128 stands for zero in the data rows.
Every row has a hidden score. How much higher is the second row's score than the first row's in each pair? 15 means about the same, 30 much higher and 0 much lower. The score is a weighted sum of the row's numbers plus the product of two more (or one squared), each taken from its middle value.
146|117|113|105|112|115|112|131|117|106|102|123|112|104|100|120|114|118|109|116|117
110|121|109|145|152|123|106|109| 99|114|105|115|102|104|128|156|145|107|101|112|108 -> 16
140|111|109|114|110|107|146|207|119|104|126|119|116|110|112|114|109|116|131|146|119
140|121|121|109|108|111|132|133|127|102|115|109|108|106|108|114|107|116|119|120|126 -> 12
121|115|128|237|232|109|112|105|111|116|100|109|108|131|212|200|118|107|113|112|104
133|127|108|105|130|193|168|126|105|106|121|255|116|104|116|112|121|252|175|116|108 -> 28
104|111|114|112|104|175|178|112|105|108|121|141|116|112|108|112|109|172|149|118|108
106|109|111|142|170|123|120|109| 99|118|111|123|112|104|166|171|132|116|113|104|114 -> 18
110|117|123|109|106|133|138|116|117|110|105|123|112|119|112|114|109|118|111|106|115
102|121|113|200|202|127|114|116|109|118|119|123|108|123|194|192|143|114|117|112|112 -> 18
104|115|118|114|130|201|174|124|109|114|111|255|114|108|120|118|123|255|173|114|104
114|123|113|114|255|199|108|114|107|110|113|129|255|255|118|112|112|112|111|166|255 -> 1
125|117|116|114|110|113|114|109|173|200|212|125|110|108|100|120|127|188|165|118|114
119|125|113|109|212|149|118|104|111|116|100|129|206|215|114|106|118|112|121|154|252 -> 20
255|109|114|101|130|103|108|116|149|148|166|115|106|104|102|110|107|116|131|134|147
221|125|123|109|118|111|110|109|147|162|174|117|114|119|112|108|114|121|133|146|139 -> 14
108|123|106|103| 98|133|154|135|113|110|109|119|118|106|108|118|101|121|131|120|110
106|133|218|180|114|109|116|112|147|156|102|121|114|110|158|209|250|105|109|102|117 -> 13
123|123|104|116|112|107|166|240|119|114|117|119|116|104|108|118|107|123|135|158|128
104|109|111|105|114|179|190|121|113|110|107|119|193|163|114|110|118|111|139|156|117 -> 13
114|125|116|114|106|173|166|117|109|110|115|159|120|100|118|110|112|209|149|122|108
104|111|118|134|160|117|112|110|105|112|105|109|116|114|136|154|136|109|103|108|108 -> 14
108|125|141|219|214|111|110|107|109|104|109|111|106|137|226|196|127|116|111|112|106
125|117|116|114|116|109|112|119|149|182|234|117|104|108|108|106|112|141|155|130|110 -> 13
129|113|116|109|110|107|102|114|151|180|215|125|112|108|108|120|118|162|145|138|139
110|119|113|121|108|153|154|117|113|112|113|117|102|114|108|102|110|128|129|130|123 -> 12
133|121|118|110|102|103|148|238|129|110|102|115|116|108|114|106|116|118|135|144|128
106|119|109|110|132|197|206|116|117|110|105|141|255|211|102|106|116|114|167|174|104 -> 15
108|133|113|149|134|127|114|112|105|106|111|111|104|110|132|148|118|116|105|102|114
118|119|118|112|112|109|110|109|109|114|145|121|114|100|120|101|118|121|121|114|117 -> 19
112|119|126|252|206|119|112|107|111|104|109|117|112|133|255|171|127|119|109|114|102
114|117|119|171|204|123|112|123|111|106|111|111|114|129|174|211|140|114|111|106|110 -> 13
118|111|116|110|216|155|100|114|105|108|107|137|237|217|106|114|112|107|107|176|255
114|107|121|121|118|107|102|109|101|106|111|119|120|112|130|131|145|112|107|102|115 -> 11
119|125|113|110|255|179|106|107|107|110|109|145|255|255|106|123|116|111|111|178|255
121|113|114|107|142|145|116|112|105|110|109|109|152|159|124|112|125|114|109|146|209 -> 15
114|115|109|120|112|109|106|112|105|112|113|109|110|114|124|110|143|114|109|106|108
116|121|113|114|128|125|110|110|111|110|121|115|139|145|128|108|110|112|107|126|141 -> 16
142|123|123|112|106|115|146|188|125|110|109|121|104|106|106|120|114|118|127|120|134
119|117|114|101|106|105|112|112|105|128|178|115|104|104|100|110|114|121|125|122|125 -> 18
121|143|198|169|108|105|112|107|151|164|117|127|118|106|184|180|208|119|115|102|114
125|121|113|103|104|123|234|255|121|110|107|117|118|119|116|106|118|149|153|156|125 -> 14
102|111|109|110|112|139|158|121|113|110|117|129|158|137|106|108|114|107|117|126|102
114|137|131|123|120|113|106|112|111|112|113|117|104|108|110|123|175|109|111|104|104 -> 15
118|121|118|103|122|177|168|114|107|108|107|157|110|106|112|102|116|190|147|120|108
140|125|114|121|116|107|110|109|113|122|234|133|104|108|118|114|116|116|133|134|112 -> 18
108|119|108|109|114|153|164|131|111|114|111|117|114|104|104|106|114|142|161|134|119
110|107|126|234|224|123|114|110|115|108|111|115|110|110|184|194|121|109|109|114|114 -> 14
146|127|113|112|100|115|124|183|135|104|119|119|110| 98|114|106|110|111|117|120|147
121|119|121|114|114|119|212|255|119|104|113|113|104|110|110|108|114|141|145|144|114 -> 13
108|121|113|109|102|115|182|255|121|116|121|119|118|114|106|114|110|112|139|164|121
108|187|255|186|106|107|114|117|177|170|113|115|106|121|194|255|149|118|109|110|114 -> 7
108|113|111|164|170|115|112|114|105|100|117|115|108|106|146|163|129|121|107|100|115
116|133|108|112|108|107|108|126|179|180|166|121| 99|106|108|118|178|232|159|126|112 -> 18
114|109|146|255|206|111|106|107|113|110|109|105|104|149|230|175|116|109|109|110|112
146|127|114|114|122| 99|112|107|123|124|212|115|106|104|120|114|116|118|125|130|121 -> 19
148|121|108|112|110|111|110|116|115|112|109|115|110|110|108|102|114|114|117|114|125
110|119|113|109|118|135|136|123|113|110|109|127|110|108|118|118|114|114|133|124|110 -> 16
116|105|108|112|118|105|114|116|107|110|119|129|120|121|122|127|118|118|113|106|119
110|113|109|116|106|199|212|112|107|108|115|125|235|199|110|110|116|109|159|186|114 -> 20
112|131|111|112|122|209|190|109|113|106|100|123|225|219|114|116|103|116|163|178|115
108|115|111|116|112|127|134|121|103|114|121|135|127|119|108|104|109|104|119|120|108 -> 15
101|111|111|114|232|191|108|109|111|106|117|145|242|255|108|104|118|109|103|180|255
129|137|118|114|112|109|110|112|109|138|255|117|114|125|104|106|114|116|117|142|110 -> 16
187|115|119|120|106|103|104|109|205|206|141|115|112|108|102|110|114|119|147|160|130
106|129|111|105|116|191|182|124|111|106|117|175|104|106|108|116|127|194|141|116|108 -> 18
106|135|191|171|132|119|116|112|137|134|103|121|116|112|180|154|255|116|103|102|117
121|111|113|110|104|149|164|129|115|110|113|135|150|141|104|102|110|109|141|132|110 -> 14
104|113|118|109|255|187|104|114|109|104|117|127|246|247|112|112|118|118|111|174|255
114|115|116|110|146|135|114|112|107|116|111|119|168|149|118|106|118|111|119|126|169 -> 14
119|119|113|103|108|185|146|121|111|106|109|159|100|110|110|110|131|195|157|116|117
119|135|109|116|114|109|110|143|241|158|117|115|104|104|106|108|109|128|159|184|126 -> 14
133|121|106|112|106|109|130|150|119|122|111|125|106|117|110|108|118|111|119|128|145
116|119|116|110|104|109|120|112|125|156|255|129|102|110|108|112|109|128|145|154|119 -> 19
123|131|109|109|100|109|116|121|111|118|115|123|122|119|110|120|112|114|119|116|106
233|137|114|116|112|109|110|109|139|130|172|117|122|117|108|106|109|104|121|132|145 -> 15
114|125|113|112|255|243|122|116|109|108|117|125|255|255|112|114|112|105|109|190|255
106|117|109|110|255|183|104|114|113|104|103|147|227|255|110|104|109|112|105|164|255 -> 13
112|121|111|109|110|153|174|124|105|118|109|129|116|110|120|114|110|162|131|126|114
118|115|119|112|102|119|234|254|117|118|109|121|112|108|108|106|116|126|143|182|115 -> 17
150|125|123|109|102|109|124|131|133|108|115|127|110|112|118|114|125|112|131|108|147
114|119|113|105|114|121|128|135|105|106|107|129|116|112|102|106|120|116|111|126|112 -> 18
102|105|114|112|114|177|188|131|113|114|117|125|179|161|112|110|112|109|143|168|104
106|123|119|109|128|229|166|121|103|104|102|129|252|227|106|108|107|112|179|186|104 -> 18
106|125|178|167|112|101|114|114|137|124|111|119|116|100|152|163|255|112|107|116|114
114|123|113|112|120|147|164|119|107|110|107|153|106|123|112|106|120|183|151|128|117 -> 13
189|123|114|107|108|111|112|114|125|162|138|123|104|104|104|125|116|112|129|146|150
125|117|116|110|106| 99|110|105|157|182|215|117|102|108|108|114|114|172|167|130|115 -> 17
106|121|123|195|244|113|108|128|107|104|113|115|110|117|222|201|112|112|113|104|114
121|129|124|129|112|119|116|110|117|126|105|115|114|100|118|135|255|118|103|110|114 -> 13
116|119|121|109|108|159|150|136|115|106|109|117|104|104|118|112|123|139|135|140|114
108|155|210|184|118|115|108|112|147|132|119|107|116|112|174|182|219|109|109|102|110 -> 14
104|125|114|114|110|103|122|123|105|108|115|119|118|119|126|116|116|118|101|108|123
110|123|143|239|184|125|106|109|113|112|113|129|110|141|228|171|121|112|107|110|117 -> 15
129|113|118|110|116|111|120|195|129|120|105|111|102|125|124|104|110|126|141|136|134
255|133|118|109|118|109|108|110|109|114|124|115|108|119|112|112|107|119|105|106|115 -> 13
118|105|106|129|108|115|106|105|105|120|115|115|112|110|110|118|143|109|103|104|108
112|121|113|112|110|109|112|105|109|118|117|121|102|100|110|106|107|112|105|106|112 -> 16
114|127|113|191|188|119|116|110|101|102|113|117|108|104|184|184|114|114|119|108|110
118|123|114|118|130|123|114|112|109|112|121|121|137|147|124|120|118|118|107|132|156 -> 13
119|125|131|118|108|109|108|107|111|114|119|119|112|102|124|142|255|125|105|110|110
133|119|116|109|110|109|106|131|255|178|134|121|106|117|114|104|109|119|157|170|110 -> 6
123|123|114|107|100|107|110|116|169|200|221|111|116|119|112|114|116|188|157|126|108
118|133|118|116|106|107|114|114|101|112|122|129|120|117|122|120|153|112|109|102|106 -> 15
131|123|119|109|106|107|126|112|129|158|255|125|114|119|120|110|110|119|137|136|117
116|111|111|110|110|109|110|154|129|108|107|113|112|108|114|118|112|119|119|122|150 -> 14
119|117|113|110|106|155|162|126|115|114|111|143|120|106|106|112|118|158|129|130|114
123|125|111|114|182|175|108|117| 99|108|105|121|181|221|118|125|112|109|125|142|255 -> 15
119|115|116|112|106|107|112|126|197|212|160|113|112|102|122|108|184|248|159|120|110
114|119|126|226|222|111|114|110|111|114|119|119| 99|127|200|224|127|119|111|108|108 -> 9
116|107|113|118|138|119|124|121|113|108|105|127|146|169|118|114|107|105|113|138|200
112|117|104|103|118|107|108|116|123|150|255|111|102|106|104|106|112|125|141|152|117 -> 19
116|109|111|107|160|131|106|104|107|110|107|113|152|167|114|123|112|114|107|134|169
144|121|114|116|108|121|106|109|115|122|147|123|108|108|108|114|116|112|109|114|117 -> 14
112|127|114|114|120|167|202|126|115|108|107|135|202|187|112|108|105|109|171|154|108
125|123|114|127|112|113|128|131|109|108|111|107|102|108|112|116|105|105|109|110|108 -> 12
112|123|114|116|156|137|110|116|105|118|113|111|193|157|110|102|107|116|107|142|182
191|125|114|110|108|113|114|114|163|180|147|119|100|119|112|112|112|107|143|146|130 -> 7
108|119|111|110|255|185|112|112|101|108|107|155|255|255|110|108|107|107|119|184|255
170|123|108|116|112|103|110|109|187|172|149|119|108|112|114|114|116|109|133|154|130 -> 9
110|113|109|110|255|195|116|110|107|108|109|143|252|255|108|118|114|112|109|154|255
110|135|165|147|108|105|106|110|123|122|122|121|108|119|146|156|255|112|115|112|104 -> 16
102|123|123|109|108|145|156|131|105|116|109|123|160|147|116|118|114|109|141|130|108
159|111|121|107|112|107|108|121|163|182|134|117|100|114|108|106|112|118|157|146|139 -> 12
118|115|109|123|106|113|114|117|109|104|105|121|110|112|116|110|110|116|119|110|115
118|113|119|116|252|187|112|114|111|112|115|141|248|255|110|116|114|109|105|150|255 -> 14
110|131|136|125|112|109|116|110|127|124|107|123|116|108|110|129|255|112|105|108|108
138|125|108|105|106|111|108|116|115|144|202|109|118|110|108|114|116|119|127|120|117 -> 17
110|119|116|110|110|107|106|123|191|204|172|103|112|112|112|106|145|234|169|112|112
204|123|111|109|106|109|104|109|103|114|113|117|112|108|110|101|110|107|117|106|128 -> 11
119|113|114|109|114|113|174|255|121|112|115|117|122|119|110|101|109|119|151|188|119
116|135|183|255|152|115|114|116|111|108|115|109|112|209|242|148|114|109|107|106|114 -> 5
123|117|111|114|100|105|228|255|117|118|109|123|110|106|112|114|109|141|175|174|119
114|123|123|112|100|113|108|114|101|116|113|125|104|123|108|110|120|111|105|114|119 -> 14
112|109|113|134|128|121|116|117|113|116|109|123|110|106|124|120|134|112|105|106|110
110|119|116|112|208|149|112|129| 99|106|115|131|194|191|112|114|112|109|111|144|235 -> 18
118|119|114|125|126|119|114|114|105|116|111|117|106|110|118|121|151|112|113|110|104
102|133|109|116|112|125|136|129|111|112|105|115|102|106|110|116|107|114|127|126|108 -> 16
110|119|106|114|108|121|130|131|113|118|105|119|108|106|116|108|107|121|113|118|106
104|115|121|212|194|119|108|107|115|110|111|123|100|112|198|215|131|119|113|106|108 -> 15
116|133|146|134|120|107|112|110|119|120|109|123|102|100|126|144|255|112|107|112|110
169|123|113|114|108| 99|116|119|161|136|160|125|108|110|104|110|121|104|121|134|145 -> 12
108|125|129|109|110|131|108|105|115|114|103|123|150|145|132|110|114|105|117|142|158
231|123|116|114|108|117|110|114|171|170|147|115|118|108|104|110|114|125|137|134|150 -> 10
114|117|116|112|116|201|178|114|115|114|124|169|116|112|106|116|120|224|161|128|110
116|119|108|118|136|117|106|109|109|116|109|109|108|104|130|116|138|112|107|108|108 -> 16
118|119|119|109|110|119|110|107|115|114|105|127|104|110|116|110|110|109|109|112|114
191|129|116|103|116|109|108|112|177|182|149|107|112|108|108|108|101|104|137|128|136 -> 12
106|121|118|114|114|101|116|119|115|106|109|111|106|110|104|110|114|107|111|108|121
118|117|113|110|112|109|172|249|115|108|113|119|108|117|112|112|112|114|165|162|125 -> 20
102|125|119|110|120|219|182|121|111|108|119|121|237|199|106|118|112|107|167|160|117
112|115|114|109|108|135|120|123|107|110|121|121|102|104|106|106|109|111|117|114|114 -> 13
191|123|116|110|104|105|124|114|165|146|147|117|114|114|106|112|120|105|133|154|145
161|125|111|110|116|105|110|124|199|174|121|133|110|108|108|112|110|118|149|168|149 -> 14
144|119|119|110|102|103|132|195|113|106|115|111|106|106|114|104|120|111|127|134|139
133|119|108|114|106|109|106|128|229|184|128|107|106|112|114|106|109|112|167|184|128 -> 12
155|119|109|110|106|113|120|124|229|212|124|117|110|114|102|106|110|107|149|174|125
108|111|114|101|118|117|116|116|107|104|105|113|118|129|110|114|109|104|113|116|128 -> 19
114|119|116|110|100|115|230|255|111|104|105|133|108|108|106|121|112|132|173|164|123
114|117|118|121|255|201|118|112|113|114|111|133|255|255|116|114|116|111|105|162|255 -> 13
101|141|180|155|110|107|116|114|117|130|117|109|104|114|144|141|255|104|109|108|110
255|137|114|118|108|105|114|107|135|134|183|117|110|106|112|106|121|118|119|116|165 -> 18
255|129|119|105|108|117|108|110|151|156|153|111|112|119|100|108|109|111|111|142|143
106|117|111|105|110|113|124|121|109|106|111|111|114|108|108|116|114|112|115|114|104 -> 19
118|113|109|107|170|149|110|104|107|112|111|115|193|217|114|110|112|105|113|148|228
159|117|114|107|110|119|106|116|223|176|132|117|106|112|106|121|103|112|149|172|112 -> 9
172|127|111|105|100|111|108|110|189|216|128|109|112|123|106|114|105|114|151|154|123
116|113|118|103|112|123|120|131|109|114|117|117|118|112|102|104|112|104|111|114|114 -> 19
131|127|119|109|106|103|162|242|127|116|107|109|114|108|110|120|109|112|127|148|117
116|119|118|107|124|173|210|114|111|120|107|127|255|227|110|112|120|116|167|174|106 -> 19
106|161|255|255|138|113|114|117|117|110|111|121|118|207|230|144|110|111|115|106|114
129|109|114|116|104|119|222|255|111|112|121|119|112|123|110|112|109|144|149|146|123 -> 11
108|149|211|255|146|111|112|114|105|110|111|109|123|191|244|133|125|112|111|102|112
112|117|111|112|176|147|104|116|111|106|109|115|185|195|108|104|112|114|109|156|208 -> 17
121|113|116|101|134|203|226|121|111|110|113|127|231|197|122|114|105|109|143|150|114
106|119|109|120|122|123|100|105|105|106|115|107|125|141|124|131|114|116|119|118|150 -> 14
112|127|109|112|186|149|112|116|111|114|113|117|193|175|122|102|112|112|107|158|239
112|125|118|121|186|151|116|105|111|112|109|133|191|203|108|114|107|111|107|146|219 -> 9
108|115|106|118|172|211|154|114|113|104|238|255|114|104| 98|108|143|255|171|126|112
104|129|119|173|202|119|110|116|111|116|122|123|120|114|166|203|129|111|109|114|112 -> 4
108|251|255|200|114|109|106|107|185|164|111|111|110|106|216|255|154|121|111|100|110
255|117|113|121|108|117|114|117|123|128|147|119|112|110|112|110|121|114|117|116|121 -> 14
123|145|134|144|108|107|108|121|113|112|119|115|114|100|134|127|255|112|113|112|108
255|137|116|110|120|111|106|110|117|124|147|113|114|114|116|104|110|109|109|116|128 -> 11
178|117|108|101|114|109|110|114|123|114|113|121|104|110|114|104|109|111|113|112|125
152|127|121|116|106|109|120|133|117|114|105|117|112|104|106|108|107|118|123|112|126 -> 16
110|121|114|101|128|199|178|119|105|112|105|238|120|108|108|110|116|255|157|122|114
129|121|108|105|118|111|206|255|121|118|111|135|104|117|120|110|109|126|151|170|125 -> 6
118|109|118|110|102|131|146|131|105|108|103|129|112|106|116|108|121|116|117|134|110
119|157|246|206|108|103|110|116|145|156|105|113|108|114|186|192|187|111|109|110|115 -> 14
131|107|104|109|102|105|140|157|111|112|105|117|106|110|116|114|109|121|121|118|136
123|119|118|107|122|201|186|117|103|106|121|175|106|108|110|104|118|218|147|120|106 -> 14
161|111|116|105|108|107|108|110|109|114|117|125|116|108|104|110|121|112|109|110|110
114|129|166|255|174|113|114|107|117|118|109|113|112|155|255|171|120|126|107|112|108 -> 16
114|255|255|167|108| 97|114|109|213|206|107|117|106|102|255|255|156|111|107|112|106
125|117|104|110|106|117|106|105|113|110|121|109|112|104|122|108|121|119|109|114|110 -> 17
125|121|124|109|112|115|160|255|115|110|107|111|106|108|106|108|110|116|155|170|132
108|125|119|107|140|141|120|112|107|108|113|123|146|175|120|110|109|112|111|124|167 -> 7
129|121|119|118|112|115|130|123|129|112|115|113|110|106|112|110|101|112|113|116|117
108|113|111|107|110|125|126|136|109|112|113|123|123|106|100|106|112|114|109|110|112 -> 18
102|123|113|112|106|179|192|119|115|110|103|115|179|173|110|114|123|118|173|140|104
110|255|255|191|112|111|118|104|189|182|111|127|116|110|226|243|145|111|111|106|114 -> 13
112|125|108|182|220|117|100|112|103|114|111|125|112|131|172|192|134|109|107|102|106
116|113|111|110|108|159|164|119|117|118|109|123|112|100|110|108|109|158|131|118|121 -> 14
123|115|114|114|108|109|244|250|115|110|105|113|106|123|102|114|112|135|131|166|128
108|125|113|107|114|107|110|128|103|122|109|123|122|119|114|108|110|109| 99|110|119 -> 20
189|121|109|110|110| 99|108|104|169|182|140|113|118|112|112|110|110|111|139|150|117
118|115|116|107|118|127|138|114|107|108|115|131|145|123|102|108|110|109|139|120|108 -> 17
127|123|113|120|100|105|118|154|127|104|109|115| 99|119|108|104|118|118|111|112|141
148|127|113|112|118|115|118|136|133|110|109|119|104|112|118|112|109|114|115|118|147 -> 15
112|125|114|112|110|115|132|143|107|112|124|109|114|102|108|112|120|121|133|122|110
255|123|113|103|106|111|108|109|111|118|126|117|112|110|106|112|121|116|117|124|121 -> 14
116|127|116|118|106|109|110|109|185|208|160|125|106|106|108|104|125|224|165|126|119
112|123|111|116|112|161|188|112|109|114|107|133|214|197|114|112|109|109|141|162|108 -> 17
108|117|108|149|144|123|102|116|119|118|109|107|110|110|136|139|132|112|113|104|110
106|115|108|110|182|187|154|107|115|106|159|255|110| 98|112|106|140|255|177|118|108 -> 26
125|113|116|114|108|107|106|121|137|184|255|111|114|108|110|110|116|116|147|150|112
121|115|113|110|108|109|180|249|123|110|109|117|108|119|108|110|112|116|139|154|117 -> 14
172|133|109|110|106|105|106|110|207|208|128|115|114|106|106|106|109|111|141|142|125
255|119|113|110|104| 99|108|110|123|114|122|115|114|112|106|112|110|105|105|114|117 -> 18
112|119|113|110|128|205|196|117|113|112|113|230|118|110|114|108|123|245|157|124|114
106|119|114|107|148|147|104|107|107|110|119|121|198|229|122|125|110|109|105|144|217 -> 10
116|119|114|105|106|101|174|255|119|112|113|113|118|114|116|106|109|116|153|160|121
255|147|113|109|108|111|102|116|119|116|143|113|108|102|110|118|107|111|109|110|123 -> 11
114|255|255|169|114|105|108|116|207|202|103|115|112|108|255|255|154|121|113|110|110
110|119|114|127|144|137|106|112|113|114|119|121|106|117|148|137|125|116|113|106|112 -> 15
119|115|116|112|118|105|108|112|113|108|117|113|123|129|124|104|112|111|103|116|121
106|141|198|255|170|105|114|104|117|114|105|123|116|167|238|165|109|104|109|106|110 -> 15
106|255|255|184|122|115|106|107|199|184|119|123|104|106|244|255|158|111|115|110|115
112|167|255|189|110|107|110|119|161|180|109|119|102|104|202|255|176|116|113|108|115 -> 15
206|121|113|112|110|107|104|110|149|186|145|115|112|104|108|116|112|114|127|132|138
110|113|121|112|120|105|112|116|121|108|113|117|112|106|116|104|116|109|115|106|112 -> 17
110|115|114|114|112|175|180|121|113|116|113|133|181|157|118|110|114|119|151|142|119
112|113|114|109|112|127|124|140|105|110|122|121|114|117|110|116|110|118|113|130|112 -> 16
133|115|119|109|118|107|132|157|129|110|103|113|106|104|114|116|118|116|129|122|139
118|123|109|120|100|113|116|124|199|196|153|123|104|110|104|112|255|255|187|118|110 -> 25
133|125|116|116|116|105|106|123|227|194|124|115|114|119|104|110|118|123|177|164|121
104|123|123|116|114|105|106|114|109|118|109|117|112|110|112|118|129|116|109|110|115 -> 18
108|117|109|109|104|107|112|123|109|108|105|111|125|133|122|112|112|111|107|112|119
118|109|111|116|112|105|168|225|111|114|128|119|108|125|112|101|114|114|147|144|132 -> 17
121|117|108|110|108|115|102|116|187|228|157|119|118|106|112|110|138|238|195|130|110
116|117|113|116|108|115|120|121|109|110|107|135|118|110|108|120|105|114|107|110|115 -> 13
123|131|113|110|114|107|136|157|117|106|119|121|114|112|110|112|110|111|113|114|141
123|107|143|255|216|121|110|107|113|104|103|127|110|141|246|180|127|114|109|106|114 -> 16
112|115|113|107|255|193|104|112|113|104|111|129|248|253|112|106|112|111|109|174|237
104|133|121|109|212|167|118|112|107|116|111|127|177|203|112|112|107|121|109|148|230 -> 12
135|115|118|110|114|111|102|109|121|106|124|123|112|114|106|121|121|119|121|106|130
106|123|139|136|112|127|112|112|119|118|109|111|108|110|122|139|255|118|115|106|106 -> 16
112|141|255|158|108|109|118|112|143|178|111|113|114|108|174|215|255|116|107|110|106
110|121|111|112|198|175|118|114|113|120|107|127|208|249|116|114|116|116|111|174|255 -> 16
119|119|118|118|110|171|216|123|119|114|113|133|164|185|122|112|116|119|173|144|106
118|129|114|107|134|119|110|119|115|106|107|119|143|135|124|108|118|114|109|134|139 -> 19
118|129|118|112|120|207|176|126|105|114|115|137|255|253|112|108|112|116|157|190|112
114|117|111|107|110|191|166|123|109|112|109|125|183|151|110|110|112|114|151|132|102 -> 14
108|121|113|107|160|143|114|114|107|112|100|115|183|203|122|110|114|109|109|150|184
114|119|121|107|114|107|194|255|121|114|111|111|110|117|112|108|116|116|161|160|115 -> 15
176|119|113|101|106|101|116|117|113|110|103|113|116|108|106|104|105|112|109|108|112
116|113|138|232|196|107|114|116|113|120|109|115|108|133|214|192|107|107|109|104|106 -> 15
108|111|118|107|106|107|110|129|185|200|149|113|116|108|110|104|175|255|179|122|123
108|115|111|114|106|105|110|117|111|110|107|121|131|125|136|112|105|111|111|120|134 -> 10
118|113|109|109|112|217|214|119|115|112|117|135|217|205|106|106|112|114|163|172|108
108|117|123|121|130|121|108|114|109|122|111|115|110|108|138|142|125|111|113|104|104 -> 16
144|123|113|110|106|103|110|117|179|168|140|115|110|117|112|114|114|111|137|126|156
114|111|116|129|108|109|114|112|115|118|107|121|102|110|106|106|112|109|109|112|114 -> 18
118|121|111|110|106|111|202|255|121|104|109|113|114|108|108|106|118|126|171|156|114
110|113|119|109|120|161|174|135|113|110|111|133|114|106|104|120|105|164|141|112|112 -> 11
104|123|114|118|108|139|140|129|105|108|105|127|129|125|112|106|116|105|115|126|104
112|255|255|167|102|109|118|117|215|196|111|125|108|106|254|255|127|109|113|112|102 -> 13
